(in the rows, 128 means zero)
M: rows in 4 groups, each row roughly a mix of its group's directions:
M (128 x 12):
[[ 87  90 132 130 176 139 133 153 121 128 126 135]
 [109 144 142 159 102  94 135 109 102 135 143  92]
 [ 97 173 101 150 124 120 146 128 138 163 109 129]
 [ 98 131 128 164 140 169 109 100 109 107 131 143]
 [121  90  83 110 157 143 138 146 119 114 130 153]
 [122 127 167 129 146 105 106 115 103 120  97  89]
 [ 75 104 127 106 163 147 131 103 115 132 126 130]
 [149 108 127 112  99  72 135 127 133 150 150 122]
 [138 129 119  90 118 162 103  93  93 116 124 117]
 [146 157 140  90 159 154 116 144 126 163 114 128]
 [124 106 112 124 116  72 140 128 152 162 131 112]
 [123 147 141 119 103 191 104 132 125 133 145 137]
 [149 162 181 144 114 113 120 148 139 125 123 106]
 [160 110 127  82 157 122 122 151 129 160 118 141]
 [146 120 155  87 136 136 125 138 118 165 161 156]
 [127  87 106 149 138  88 124 147  92 139 133 116]
 [ 86 178 113 134 154 116 150 127 128 146 117 136]
 [135 128 110 158 104  97 103  94 115 142  99 106]
 [157 172 161 129  90 147 118 135 140 128 142 122]
 [ 98 118  89 107 140 151 154 123 146 131 145 164]
 [140 172 151 105 134 179 144 128 137 118 134 134]
 [ 95 130 130 135 115 111  67 131 146 150 128 138]
 [ 96 110 126  95 151 130 137 157 124 167 148 146]
 [171 178 129 113 101 138 120 145 122 126 144 114]
 [104 166 145  94 127 137 158 106 160 126 143 140]
 [168 132 108 117  91 143  85 118 148 122 134 121]
 [162 105 143  95 144 146 159 137 109 135 160 144]
 [125 163 128 137 165 141 120 105  88 146 157 131]
 [167 128 131 142 118 120 111 111 137 100 160 171]
 [132 158 122 144 141 160 146 168  93 114 137 109]
 [ 90 114 108 123 160 109 145 129 105 158 107 104]
 [111 114 144 105 168 133 129 101 149 158  93 136]
 [169 115 116 145 122 129 141 179 137 124 154 148]
 [131 115 136 141  87 113  94 127 160 105  95 113]
 [150 114 141  94 143  97 156 132 118 171 142 119]
 [159 121 125 105 100 133 154 145 157  91 145 148]
 [130  85 111 103 117 135 100 153 141  98  99 121]
 [ 90  95 118 120 153 129 112 152 143 169 117 126]
 [ 91 161 156 143 123 118 109 111 145 135  93 108]
 [129 151 157 147  97 114 148 129 101  91 130  98]
 [123  95 108 118 157  85 143  98 107 123 115 116]
 [108 142 132 125 108  95 131 139 174 108  93 144]
 [126 137 121 151 150 146  92 104  88 142 160 118]
 [124 113 145 121 110 102  81 133 161 109 133 160]
 [138 152 112 101 119 109 114 145 165 175 125 117]
 [160 101 121 126 136 133 118 162  83 102 139 144]
 [141 156 192 113 122 139 122 126 120 125 142 106]
 [122  88  87 168 129 135 113 152 122 143 125 143]
 [147 104  92 135 129 125 150 105 115  79 126 148]
 [119 114 164 139 109 127 166 126 122  86 130 158]
 [129 131 176  81 130 122  98 136 131 152 132 141]
 [ 75 142 145 111 159 112 109 132 127 115 104 109]
 [121 119  86 165 107 103 108 151 113 133 152 117]
 [145 126 163 102 147 137 103 137  93 102 111 101]
 [180 129 126 161  92 102 121 129 122 141 139 116]
 [ 90 165 120 169 121 146 108 124 128 117 109 106]
 [125  82 131 122 149 133  91 130 112 109 167 138]
 [128 152 171 108 142 128  98 108 110 145  92 117]
 [ 88 122 151 146 157 113 115 106 137 168 118 112]
 [171 116 121 127  85 130 161 139 155 136 123 146]
 [118  98 123 121 151 170 134 165 122 128 157 152]
 [122 180 148 129 127 117  91 110 129 159 131 145]
 [163 142 136  95 114 105 147 172 136 123 115 109]
 [158 103 133  90 127 114 120 110 136 157 156 158]
 [135 143 132 158 141 127 102  95 110  79 124 108]
 [151 165 159 111 108 117 157 136 108 134 151 101]
 [155  92 135 141 126 146  93 112 103 103 146 103]
 [179 121 143 129  81 123 122 124 155 119 124 144]
 [171 117 123  84 120 110 143 162 146 137 138 136]
 [132 134 184 126  92 137 101 135 155 116 126 127]
 [130 100  85 140 106 116 102 145 159 108 126 149]
 [144 141 121 156 125 116 123  59 126 130 138 122]
 [115  89 147 128 137 121 112 127 139  79  93 122]
 [127 135 129 118 150 140 158 186 121 116 140 158]
 [150 112 144  90 140 153 122 102 142 132 142 172]
 [146 141  96  91 104 130 137 163 101 124 117 102]
 [123 118 162 136 157 144 158 115  80 110 127 123]
 [124 111  81 136 173 121 157 123 107 118 128 144]
 [101 149 126 146  90  98 123 101 163 139 126 108]
 [137 121  98 149 155 136 141 120 108 119 176 159]
 [131 149 143 135 142 148 117 104  91 133 113  77]
 [137  91 163  96 135 143 115 133 109 114 121  90]
 [139 101  82 167 117 100 138 134 136 147 132 143]
 [131 118 133  98 118 142 145 151 126 191 137 134]
 [119 144 116 152 111 108  85 122 151 143 146 168]
 [100 142 119 121 128  92 154  77 148 140 122 126]
 [125 163 142  83 124 133 120  89 121 108 108 111]
 [134 102  89 145 140 135 132 179 138 122 128 156]
 [147 134  97 152 146 136 108  90 147 152 156 147]
 [132 144 174 120  97 138 152 162 125 103 137 146]
 [104 111 143 159 146 132 122 101 154 159 148 160]
 [101 105 119 109 149 134 151 185 119 135 121 142]
 [133  69 122 118 143  88 117 122 124 141 112 141]
 [121 163 176 159 146 116 138  97 128 132 138 127]
 [132  84  97 130 165 111 137 160 117 112 118 139]
 [147 158 173 106 143 137 103 105 100 137 132 115]
 [166 102  96 138 128  78 138 120 113 124 121 121]
 [125 118 106 153 112 106  77 122  99 147 150 131]
 [134 137 182 122 112 135  99 152 150 100 115 119]
 [ 86 143 151  96 176 117 124 133 115 119 126 128]
 [129 144 136 163 157 118 111  74 140 145 138 126]
 [106 179 153 129 125 129 144 113 137 151 117  92]
 [119  73 123 137 166 111 129 118  97 141 122 138]
 [156 151 130 121  84 132 119  81 117 140 142 115]
 [109 160 133 149 160 160 133 143  90 133 118 103]
 [ 92 147 118 164 114 153 142 117 156  93 118 122]
 [159 162  86 131 138 118 140 100 100 130 136 109]
 [129  90  71 103 113 133 112 135 128 140 115 119]
 [136 157 155 110 102 133 114  78 113 133 127 102]
 [115 123  97 107 123 184  99 124 112 119 119 141]
 [ 91 102 174 136 101 132 138 128 146 145 133 151]
 [130  85 103 115 134 105 142 116 157 159 150 149]
 [137 156 151  99  98 127 140 166 107 115 115 100]
 [143 131 164 124  99 123 128 123 124  71 109 116]
 [150  73 120 117 112 150 129 147 120 153 155 127]
 [ 94  80 156 123 108 136 123 148 151 126 118 148]
 [114 129 139 118 115 113 145 138 154  97  76 101]
 [ 96 138 154  87 170 127 126 138 110 149 138 133]
 [125 144 119  77 120 169 127  94 118 116 138 136]
 [118 134 106 145 150 185 141 148 132 100 130 143]
 [108 156 142 129 144 132 152 158 122 177 151 139]
 [161 102  95 124 112 138 100 112 143  88 122 136]
 [105 112  84 145 131 141 144 149 155 140 138 165]
 [130 130 134 137 103 107 134  71 110 112 112  99]
 [152 148 148  84 139 115 156 149 139 158 119 109]
 [131 135 190 135  95 132 123 125 144  99 128 135]
 [125 129 174  91 152 161 131 141 112 113 148 123]
 [153 135 109 166  80 135 110 116 138 156 124 122]]

the three rows of each list that fit no group, in list order (the others fit one group, some only roughly):
- Q735: [129 146 144 137 134 152 132 162 147 155 162 168]
- Q788: [149 144 156  99 109 170 110 115 103 124 151 119]
- Q327: [ 92 155 144  90 159 140 140 125 150 155 135 127]
- Q67: [ 95 145 162 142 141 150 144  96 128 106  98 115]
- Q827: [100 123 133 144 127 136 117  67 137 151 150 142]
- Q939: [138 114  99 125 125 127 150 154  93  89 124  95]
- Q373: [142 108  89 113 119 122 157 131  96  85 120 128]
- Q314: [128 116 102 136 116 126 115 100 138 157 179 155]
- Q776: [188 134 133 144 109 139 123 102 118 119 153 144]
- Q152: [123 158 150 112 171  93 118 121 135 124  98 109]
- Q785: [148 137 129 119 145  93 167 163 157 109 133 141]
	Q327, Q939, Q152
- Q811: [157 125 146  93 127 142 178 137 140 119 155 137]
- Q816: [152 159 159 109 126 148 131 116 106 174 124 114]
- Q907: [100 137  90 173 121 159 117 126 132 116 152 134]
- Q222: [184 165 125  98 130 127 143 133 142 146 120 135]
- Q957: [117 125 109 152 145 157  77 122  97 132 135 148]
- Q107: [109  97  85 159 116 153 143 110 137 106 123 110]
- Q631: [102  99 116 125 128 160 133  94 111 156 162 139]
- Q346: [154 112 125 131 126 125 162 155  90 103 165 130]
- Q371: [ 83 101 148 152 151 129 108 116 109 151 116 108]
- Q971: [168 137 138  87 133 103 106 135 119 150 115  99]
- Q865: [154 158 163 129 101 131  89 112 147 120 128 106]
- Q746: [104 106 107 136 152 109 120  94 119 159 105  96]
- Q263: [127  79 113 106  87 137 110 131 147 109 115 137]
	Q222, Q107, Q971
- Q610: [ 84 105 100 161 125 137 115 109 128 161 118 136]
- Q491: [143 162 115 100 139 136 122 182 118 146 129 108]
- Q295: [145 127  90  87 148 128 102  90 129 135 131 114]
- Q739: [ 97  88 155 120 145 115 115  98 140 159 114 127]
- Q415: [105  81 124 133 167 135 107 144 155 127 118 149]
- Q709: [169  86 139 123  91 136 135 133 139  96 124 118]
- Q836: [143 163 103 148 122 145 172 118 117 164 130 123]
- Q858: [125 133 146 158 103 125 143  75 133 147 155 144]
- Q204: [152 155 103 165 121 118 153 109 139  91 126 147]
- Q866: [105 128  88 146 102 128 149 161 167 125 128 135]
- Q890: [102 102  83 143 119 162 119 120 126 150 141 153]
	Q295, Q739, Q866
- Q535: [118 157 184 132 112 153 121 116 128 143 150 108]
- Q304: [128 115 133 109 130  85 137 108 132 182 144 116]
- Q381: [176 146 118 135 118 150 106 128 148 104 155 154]
- Q607: [126 110  98 137 100  83 108 120 143 159 151 121]
- Q724: [112  98 121 172 125 118  83 140 113 141 138 146]
- Q733: [108 118 107 124  99 138 143 152 157 144 152 171]
- Q961: [147 133 126  95 139 112 109 135 124 188 146 128]
- Q163: [132  89 112 133 156 132 149 169 127 129 160 152]
- Q476: [115 137 121  97 121 117 123 158 109 149 100  80]
- Q753: [154 125 105 113 152  75 159 122 130 109 119 130]
- Q58: [154 101 150 124 115 147 131 105 149  75 132 124]
- Q947: [144 134 163 111 112 155 145 123 127 138 183 132]
- Q413: [156 135  99 112 121 133 160 181 143 123 140 120]
- Q714: [111  80  98 116 130 115 143 121 109 103  94 122]
- Q20: [134 140 162 136  99 152 106  96 106 150 149 106]
	Q724, Q733, Q58
- Q138: [139 118 122 153 117 140 120 114 110  92 101  78]
- Q374: [138 154 152 158  84 112 139 117 130 105 138  97]
- Q361: [ 98  97 159 118 153 122 164 149 117 141 143 150]
- Q806: [127 104 139  91 159 133 133 147 115 130 169 159]
- Q134: [153  97 110 122  91  91 109 140 140 108 144 144]
- Q293: [155 137 155  86 135 126 171 138 137 121 126 155]
- Q501: [149 141 159  97 114 148 145 107 110 136 173 123]
- Q835: [138  97 114 143 140 133  83  93 161 115 122 134]
- Q642: [ 95 163 112 105 129 114 142  96 158 120 100 134]
- Q121: [140 137 105 162 134 130 149 138 118  72 118 109]
- Q793: [149 125 148 100  98 136 130 102 158  97 135 160]
- Q761: [111 105 136 136 152 114  94 100 136 126  94  92]
- Q296: [138 128 170 116 107 105 164 102 125  96 116 117]
	Q374, Q361, Q121
- Q471: [101 101 143 155 145 131 152 145 139 158 166 143]
- Q12: [140 168 157 130 109 155 145 117 103 104 159 124]
- Q253: [ 90 106 117 119 131 104 143 155 161  99 104 135]
- Q828: [114  82 139 130 159 122 137  85 110 146 134 143]
- Q706: [122 113 161  87 145 128 100 149 101 151 106 125]
- Q975: [131  99 128 110 155 136  98 135  91 101  97 113]
- Q493: [148 127 117 177  92 108 119 124 123 134 162 145]
- Q878: [137 113 135 161 138 122 123  73 139  94 130 146]
- Q23: [ 98 143 124 140 135 125 118  90 141 182 146 122]
- Q617: [148 169 146 111  95 150 125 162 128 144 151 134]
- Q242: [113 155 117 117 100  99 150  89 130 106 103 111]
- Q989: [143 146 130  91 112 117 109 134 177 139  97 132]
- Q393: [ 91 101 119 150 141 109 147  98 134 165 147 132]
	Q706, Q493, Q242
- Q349: [113 161 148 143 118 137 180 129 139 112 129  95]
- Q265: [112  84 160 129 156 137 121 131  91 141 144 111]
- Q725: [ 91 105 158 112 178 127 132 119 109 124 117 114]
- Q110: [137 149 162 137  90 130 136 113 159 168 130 116]
- Q585: [123 143 140  90 160 140 123 158 125  89  98 128]
- Q116: [181 120 153 131 116 128 114 140 122  95 159 114]
- Q523: [110  93 116 154 152  95 161 123 136 152 144 140]
- Q943: [158 113 106 135 119 127 159 154 139 135 171 156]
- Q984: [127 120 152 147 127 136  79  96 168 141 130 131]
- Q418: [124  87 128 123 133 105 111 182 137 115 108 119]
	Q110, Q116, Q418
- Q983: [159  98 161 100 125 128  89 122 131 118 149 147]
- Q843: [149 151 117 123 137 150 108 150 150 161 164 157]
- Q745: [130 125 107  90 161 149 128 164 126  93 116 141]
- Q860: [146 131 153 157 117 124 139  78 133  90 136 140]
- Q821: [131 134 115 109 141 169 113 170 132  95 111 149]
- Q830: [140 145 128 149  86 122 126 116 149 121  83  98]
- Q774: [138 110 172 116 114 137 102 157 127  99 152 150]
- Q274: [181 134 154 116 138 137 142 106 108 100 150 128]
- Q185: [110 131 112 174 124  91 118 138 151 138  92 124]
- Q450: [124  89 131 141 132  94 104  89 138  97 115 132]
- Q306: [133  90 109 126 131  99 111 100 168 105 124 148]
	Q774, Q450, Q306
- Q749: [120 152 122 123  95 125 118 120 190 118 112 132]
- Q897: [161 146 129 123 120 124 146 126 126 165 162 172]
- Q279: [141 110 126 110 121  73 101 136 125 160 109 114]
- Q755: [ 86 146 126 143 143 134 134 112 159 128  86 104]
- Q197: [149 128 102  96 107 147 123 183 131 124 138 137]
- Q370: [142 128  86 142  88 125 139  97 138 152 150 146]
- Q923: [183 115 149  99 112 146 154 135 123 142 143 131]
- Q397: [ 89 144 132 140 106 117 128  79 141 158 120 117]
- Q751: [142 155 113 130 135 174 157 134  93 107 122 111]
- Q133: [138  88 151 124 137 115  81 109 154 105 129 129]
- Q283: [131 146 179 147 113 151 131 149 141 146 163 128]
- Q390: [123 149 111 142 120 148  74 114 115  95 107 119]
	Q751, Q133, Q390
- Q809: [ 94 152 138  92 149 118 134 140 125 172 135 148]
- Q385: [157 160 114 100  92 135 147 108 152 123 113 149]
- Q475: [149 169 163 131 151 135 115  89 146 141 114 131]
- Q21: [136 140  82 163 120 127 169 128 138 130 140 155]
- Q982: [161 136 149 113 105 125 130  85 103 136 157 107]
- Q705: [138 180 141 134 152 119 110 115 124 156 131  93]
- Q949: [101 140 138 173 133 139 115 116  81 109 127 112]
- Q245: [171 164 140 143  86 124 134 116 144 143 122 145]
- Q39: [ 93 134 101 146 108 110 143 141 162 126  89 117]
- Q922: [133 106 145 126 155 161 107 103 101 102 110 157]
- Q812: [110 128 140 153 114 130 155 121 154 163 174 143]
- Q628: [ 87 120 107 171 132 121 109 140 145 143  95 132]
- Q319: [135 179 111 162  98 126 147 142 141 147 132 143]
- Q615: [131  93 120 133 120  92  94  98 113 155 145 143]
- Q407: [114 123 110 125 110 138 155  84 134 160 164 142]
	Q385, Q475, Q319
- Q128: [ 87 100 141 159 130 148 137  92 101 135 133 122]
- Q779: [116 110 110 188 107 140 112 128 144 129 113 106]
- Q74: [147 172 135  84 126 141 133 138 142  92 116 134]
- Q668: [126 120 169 120 149 128 124  80  97 151 121 137]
- Q629: [139 151 125 125 126 103 101 128 125 102  73 105]
- Q352: [106 147 105 136 113 122  96  96 129 128  80 115]
- Q300: [111 119 124  98 160 165 131 167 131 104 128 149]
- Q342: [124 161 139 138  91 139 153 124 157  85 133 118]
- Q980: [ 92 118 133 137 129 123 115  74 107 153 113 108]
- Q256: [136  92 147 119 148 104 152 108  92 152 153 128]
- Q504: [153  95 143  90 135 141 164 116 140 119 145 154]
- Q481: [112 133 147 158 148 126 132 132  70 125 118  98]
- Q57: [150 129 150 129 103 165 132 145 128 140 181 138]
- Q15: [ 98  95  92 154 125 161 116 135 127 149 137 150]
- Q604: [155 144 133  80 159 150 119 154 118 115 107 121]
	Q128, Q779, Q604
- Q155: [179 107 133 106  99 120 126 118 149 151 152 139]
- Q964: [171 138 117 148 107  96 140 101 101 118 153 127]
- Q254: [ 77  93 137 143 151 151 125 118 116 154 140 133]
- Q434: [139 107 150 116 122 121 138 130 140  68 101 110]
- Q30: [118 115 165 137 161 138 122 184 125 118 124 124]
- Q380: [132  92 141 134 118 121 134 111 136  67 110 144]
- Q213: [113 132 145 141 138 125  88 107 154 178 138 117]
- Q445: [150  89 124 126 102  81 113 143 100 118 134 128]
- Q661: [133 133 152 118 108 149 147 170 158 156 157 130]
- Q969: [ 99 118 122 125 160 149 105 167 126 109  91 131]
- Q796: [100 141 158 143 159 149 158 114 111 116  98 108]
- Q230: [151 138 136 112 152 132 135 122 111 136 176 172]
- Q38: [ 88  96 133 144 148 138 151 124 131 158 162 143]
	Q155, Q964, Q661
